In the rows, zero is written as 128.
Each named move below is a turn or a mirror, shown by a few rows before and after it. Which moves, in which order, take the first row of each later pair to the second? The first pair is answered.
move k_81:
[ 94 116 123 128 132 171 131 175 191 126 145 157 113 131 113 145 115 119
 120 143 103 133 181 144 121  88 151 139  33 174 149 162 154 153 116] -> [145 118 136 148 120  98 121 154 141 116  96 179 181  83 104 106 172 139
  77 102  85  96 140 121 130 167 150 123  76 143 154 176 165 136 187]
[152  96 124  66 160 125 135 140 126 119 163 138 137 122 103 169 141  92
 134 119 117 165 142 146 127  76 141 109 150 100 151 142 125 133 153] -> [162  93 121  72 160 111 137 131 117 123 154 140 138 125 104 166 146  86
 127 111 114 165 147 140 127  88 149 114 157  91 153 150 133 127 158]
[170 138 137 137 142  98 142 116 123 133 103 121 154  88 137 142 156 134
 135 106 126 124  98 133 112 139 127 134 142 113 124 138 121 117 130] -> [130 132 126 130 153 140 151 132 163 132 132 109 121 114 134 156 116 112
 147 138 151 153 124 149 104  96 115 134 114 131 124 126 111 120  90]
[120 109 124 126 112 113 136 137 132 124 159 105 138 127 151 120 107 150
 142 210 151 139  61  96 144 106 114 211 131 108 135  98 107 142 131] -> [136 108 134 134 109  96 136 138 116 119 147 110 154 121 144 113 109 157
 136 196 150 129  50  89 152 126 122 206 139 107 136 115 115 138 142]
move k_657:
[162 138 144 130 145 151 176 160 129 105 149 112 117 130 133 149 122 143
 123 121 117 175 115 153  90  84 126 135 119 147  90 108 118  95 118] -> [163 124 151 122 147 132 185 159 128 104 133 106 130 121 134 144 126 143
 120 114 113 164  98 149  76  87 118 134 131 153  97 120 111  92 119]
[131 125 117 125 146 115 118 122 108 127 135 124 129 129 115 117 132 134
 146 146 135 139 123 139 138 108 101 137 138 126 127 135 126 123 125] -> [117 126 124 132 143 116 119 125 105 118 135 122 128 123 119 126 124 138
 154 139 133 133 124 140 143 118  94 135 129 128 129 130 126 130 133]
[114 111 105 140  98 162 135 103 151 140 113 139 121 163 148  89  53 122
 126 172 156 114 136  73 190 108 101 101 146 128 143 115 133 138 184] -> [122 103 113 134 104 153 132 100 142 145  96 131 143 143 153  82  64 123
 114 167 148 111 122  71 172 114  94 105 156 120 137 122 130 141 192]
move k_745:
[152 141 127  34 145 109 143 115 202 143 117 123 133  84 144 135 125 132
 164 168 174 154 100 137 108  75  72 142 174 136 158 138  58 121 168] -> [151 182 137  62 135 162 157 124 186 142 200 147 107 120 145 133 159 121
 182 142 144 177 158 184 182  81 108 130 150 133 129  82 108  92 158]
[149  98 177  92 100 140 159 116 137 135  93 134 154 102 106 105 125 137
 121 101 129 124  75  92 109 119 153 123 169  96 139 175 127 134 169] -> [108 128 161  91  78 175 143 113 160 136 156 149 107 142 129 109 120 119
 164 169 149 140  93 131 167 118 142 159 133  85 148 130 164 163 139]
[128 129 116 114  76 125 135  77 130  77 155 132 118 119 135 118 144 162
 122 148  64 149 112 168 144  99 154 185 143 117 132  77  86 143 164] -> [143 119 119 124  80 110 138  81 110  72 129 125 148  99 126 123 143 170
 110 125  54 144 116 163 133 102 153 170 154 123 124  88  82 125 182]
Now pairs of rows:
Each pair is 2 to 3 moves apart.
[157 124 137 122 158 162 112 127 149 138 154  98 116 164 145 132 125 142
 122 112 140 163 182 138 105 123 147 121  98 127 165 139 148 121 106] -> [159 136 137 136 146 140 104 104 136 135 169 120 129 161 145 106 146 140
 119 113 134 150 172 140 144 166 152 133 103 105 161 117 170 124 123]
k_81, k_745, k_745
[112  63 123 150 128 109 107 120 138 118  66 100 121 123 125 131  72 149
 127 123 131 109 126 130  59 107 119 125 102 133 118 181  80 139  91] -> [124 125 125 183  98 145  93 103  98 128 149 156 124 134 131  88 144 148
 136 107  98 120 167 171 167 166 159 121  81 103  93 116 158 120 110]
k_745, k_81, k_657
[113 168 128 142 152 171 150 126 139 155 144 138 114 133 113 142 125 114
 133  80 107 136 190 133 147 110 158  94 111 146 117 117 134  98 108] -> [128 137 129 136 135 118 124 106 125 159  74 128 153  92 105 126 134 137
 109  80 124  86 137  80 109 154 135 100 144 129 142 160 110 119 151]
k_745, k_657, k_81
[146 113 131 158 120  95 128 131  74 119  94 109 152 124 132 126 140 135
 118  90 141 100 108 127 103 163 113 101 131 126 132 135 136 113 123] -> [130 118 129 160 131 135 151 153 106 124 120 101 122 152 133 149 111 120
 129  85 140 131 144 151 100 121 124  95 105 146 124 114 138 110  93]
k_81, k_745
[112 128 131 166 102 119 107 136  84 146  98 140 143 140 126 101 152 118
 101  69 115  68 146  91 132 186 183 114  77 134 124 143 148 136 135] -> [ 91 116 117 165 104 119  94 128 102 144  71 122 134 142 134 112 125 122
 104  98 137  63 132  66  92 172 158 127  79 133 140 162 133 160 130]
k_657, k_745
[131 109 100 135  99  97  98 113 119 144  70 131 144 114 114 116 111 130
 115 146 143  84 117  89 123 156 122 139 135 113 163 149  98 138 162] -> [110 134  99 136 122 173 127 147 150 153 127 126 107 157 117 146  96 103
 138 133 134 133 193 133 123  86 146 117  93 141 130 119 109 118  97]
k_745, k_745, k_81
[144 138 118 120 117 139  90 135 180  94 189 168 123 117 141 100 125  78
 145 194 117 129 143 161 183 110 118 125 114 126 157  70 135 151 130] -> [139 121 113 114 131 143 102 149 198  87 181 150 114 129 141 125  96  74
 144 194 122 144 152 163 150  70 101 119 117 142 160  80 113 152 110]
k_81, k_745, k_81
[135 129  95 125 117 198 117 166 129  98  90 134  85 104 187  98 152 132
 177  89  81  95 135 162 166 128 177 126 126 147 120 101 139 116 134] -> [126 123  95 120 102 164 108 155 125  89  72 145 100  84 199  81 152 144
 178 105 105  77 103 142 163 153 168 145 140 131 134 111 126 138 151]
k_745, k_745, k_81
[ 98 112 104  99 131 155 121 122 161 148 137 154 104 151 118 160 117 125
 152 101  94 127 199 142 161 114 161  92 144 153 128 132 128 117 121] -> [104 136 100 110 118 146 108 106 149 143 150 166 113 148 120 137 141 125
 152 110 105 126 187 144 189 148 162 109 136 126 140 114 153 137 139]
k_81, k_745, k_745
[126 177 125 128  97 136 112 101 115 139 163 166 123 121 136 116 180 122
 128 122 120 141 161 158 196 164 150 122 129 103 156  88 172 127 151] -> [132 142 135 117 137 162 152 147 148 134 137 126 107 141 107 168 142 110
 127  72  97 163 199 148 113  81 153  78 129 155 131 120 120 100 109]
k_745, k_81, k_745
[130 105 123 144 168 134 149 158 120 164  86 114 105 142 141 138 119 139
 129  80 145 112 158 125  80 112 116 116  96 134 114 121 102 123  76] -> [140 129 128 163 154 133 145 158  97 167 117 142 112 151 144 113 153 142
 139  73 120 120 174 149 129 136 137 111  81 122  96  94 139 104  88]
k_81, k_745, k_745
[138 118 129 143 141 117 169 136 115 102 124 162 129  76 141 139 127 159
 103  77  85 151 133 114 110  87 150  95 136 110  82 139 130  87 133] -> [124 148 123 146 128 117 159 121  96 111 156 171 122  84 165 112 145 152
 116  89  83 147 127 131 165 115 161 114 122  94  82 120 156  94 138]
k_745, k_745, k_81
